In the rows, 128 means zero.
One turn moves each row of this set onto another row. After a few examples, where does it send each row asked below?
j269: [102 120 156 164 141 157 132 163 114  92 127 140 118  96 147 119 118 135
 158]
j13: [130 117 105 103 112  97 130 119 144 139 162 123 117  97 166 117 130 118
 115]
j985: [145 126 136 111 107 107 138 101 133 140 143 116 124 141 117  97 131 150
 124]
j406: [139 134 146 122 152 105 128 120  87 135 134 159 151 146 134  99  99 139
 100]
j204: [ 97 124 151 160 132 159 135 157 122  90 132 136 116  93 148 117 122 133
 161]
j397: [129 133 141  90 104 104 136 108 130 114 140 131 115 137 129  89 128 159
 109]
j625: [145 110 135 125 146 100 130 121  97 134 122 151 156 140 118  98 102 136
 101]
j822: [ 97 123 151 161 132 162 134 158 115  89 131 138 118  96 148 113 121 136
 161]
j40: [136 120 127 132 128 108 145 112  92 150 124 153 142 155 130  94 104 143
 107]
j990: [103 117 156 161 139 159 131 165 117  90 131 137 115  96 151 119 120 138
 157]
j174: [ 96 123 151 159 135 158 132 156 120  86 134 136 114  97 151 114 125 137
 162]
j780: [129 124 126 105 127  94 134 109 148 131 172 123 109  95 171 108 137 130
 111]
j290: [ 99 123 152 159 135 159 132 164 119  93 131 138 114  94 152 123 119 133
 161]
j944: [127 104 126 109 142  92 138 141 104 135 134 163 109 124 184 110 106 146
  85]
j712: [127 126 119 118 148  99 129 135 102 148 155 159 125 114 191 121 105 121
  97]
j117: [142 132 154 110 131 101 132  94 134 118 151 122 135 126 115  87 131 148
 114]
j218: [150 120 131 126 136 114 123 129  93 149 128 156 145 149 127  87 103 140
 105]
j553: [101 119 154 163 142 157 130 165 112  89 130 140 117 100 150 118 119 137
 159]
j573: [153 115 138 115 121 107 128 107 139 132 144 120 126 129 110  77 133 148
 117]
j77: [138 111 110 116 141  97 123 148 102 152 142 154 135 119 173 128 100 117
 100]
j361: [138 106 110 114 120 101 132 119 148 145 163 123 102  98 166  96 137 130
 113]
j276: [143 105 120 111 120  94 137 123 145 152 157 116 100 113 167 120 134 139
 116]
j940: [137 117 129 112 118  99 137  95 140 120 143 120 139 118 112  87 131 136
 117]
j483: [134 113 102 123 134 107 127 141 102 162 146 160 122 118 182 105 106 122
 101]
j750: [136 100 112 132 142  95 143 132 103 161 138 152 118 125 180 116 107 131
  99]
j82: [100 123 153 158 133 161 131 163 118  91 133 136 116  97 150 119 122 136
 160]
j45: [124 123 137 110 130 101 143 117  94 122 121 164 131 148 140  84 105 155
  92]
j292: [ 99 119 155 163 140 156 133 157 115  85 130 139 118 100 145 111 122 138
 160]
j849: [ 99 124 151 159 136 158 130 164 116  90 135 138 113  98 155 120 121 135
 161]
j979: [132 115 130  87 116  94 130 133 141 127 153 130  93 114 172 114 129 148
 102]
j75: [100 120 155 165 138 158 137 156 118  89 126 138 119  95 143 114 120 136
 159]
j542: [ 99 117 153 164 139 158 136 160 115  89 130 139 117  95 150 113 120 138
 157]

j13 -> j77
j174 -> j849
Where do these go?
j218 -> j573
j117 -> j780
j40 -> j985
j75 -> j204
j45 -> j397
j542 -> j822

One turn moves each row of this set onto another row. After a few examples, where does it send each row asked below?
j596: [118 138 135  93 152 152 145 124 151  93 148 144 103 115 125 119 108 103
  88 106 130 161 104 146]
j108: [100 134 149 124 159 141  82 132 157 118 150 151  89  89 116 127 133 121
 147  82 129 141 101 137]
j171: [116  88 143 165 119 163  82 146 134 105 128 115 126 126 144 136 130 116
  82 113 135 124 147 125]
j215: [ 91  92 130 151 155 131 132 117 143  77 156  95  94 142 145 144 146 130
 103 135 123 111 124 118]
j863: [128 117 112 140 152 168 105  94 163 113 149 129  99 101 156 107 140 126
 104 124  82 120 114 166]
j668: [ 68 107 173 109 117 122  95 151 140 144 129 144 111 122 103 127 149 126
 134 103 113 119  93 142]
j431: [145 125 139 110 128 134  98 126 139  97 141 117 123 104  88  99 140 151
 102  95  93 149 106 132]
j296: [ 92 111 134 118 128 132 137 153 156 128 128 106 135 104 110  78 142 140
  94 132  83 148 104 145]
j570: [104 124 137 114 127 128 129 150 153 117 133 107 137  91 108  81 140 146
  86 128  86 152 102 142]
j977: [ 93  99 158 160 144 175  95  67 159 115 127 121 110 121 125 122 127 121
 107 142 128 113 126 135]
j740: [121 117 131 124 126 164  77 114 124  96 127 143 108 141 145 130 112  84
 113  91  89 116 111 117]
j642: [ 66 108 129  93 149 161 136 140 161 105 133 178 139 114 125 129 122 102
 108 132 101 135  99 135]
j163: [ 77 119 172 110 131 123  90 150 142 145 130 139 109 113  97 128 143 127
 136  95 122 118  88 143]
j946: [ 92  86 170 145 121 179 116 108 135 124 136 136  97 117 123 149 121 145
  86 152 109  95 118 106]
j288: [ 96  92 154 156 124 180 115 157 131 131 125 100  93 129 141 126 109 143
  91 142 132 109 115 113]
j522: [ 80 100 141 159 161 166 127 133 135 106 125 114 108 111 146 152 120 162
 103 153 102 114 120 102]
j158: [121 121 141 151 145 124 119 113 121 123 126 110  81 141 152 128 163 120
  98  88 111 137  87 140]
j273: [ 72 112 125  84 151 162 136 136 161 102 141 174 130 108 122 128 112 103
 102 120 113 138  95 132]

j946 -> j288
j668 -> j296
Where do these go?
j171 -> j215
j596 -> j108
j163 -> j570
j158 -> j863

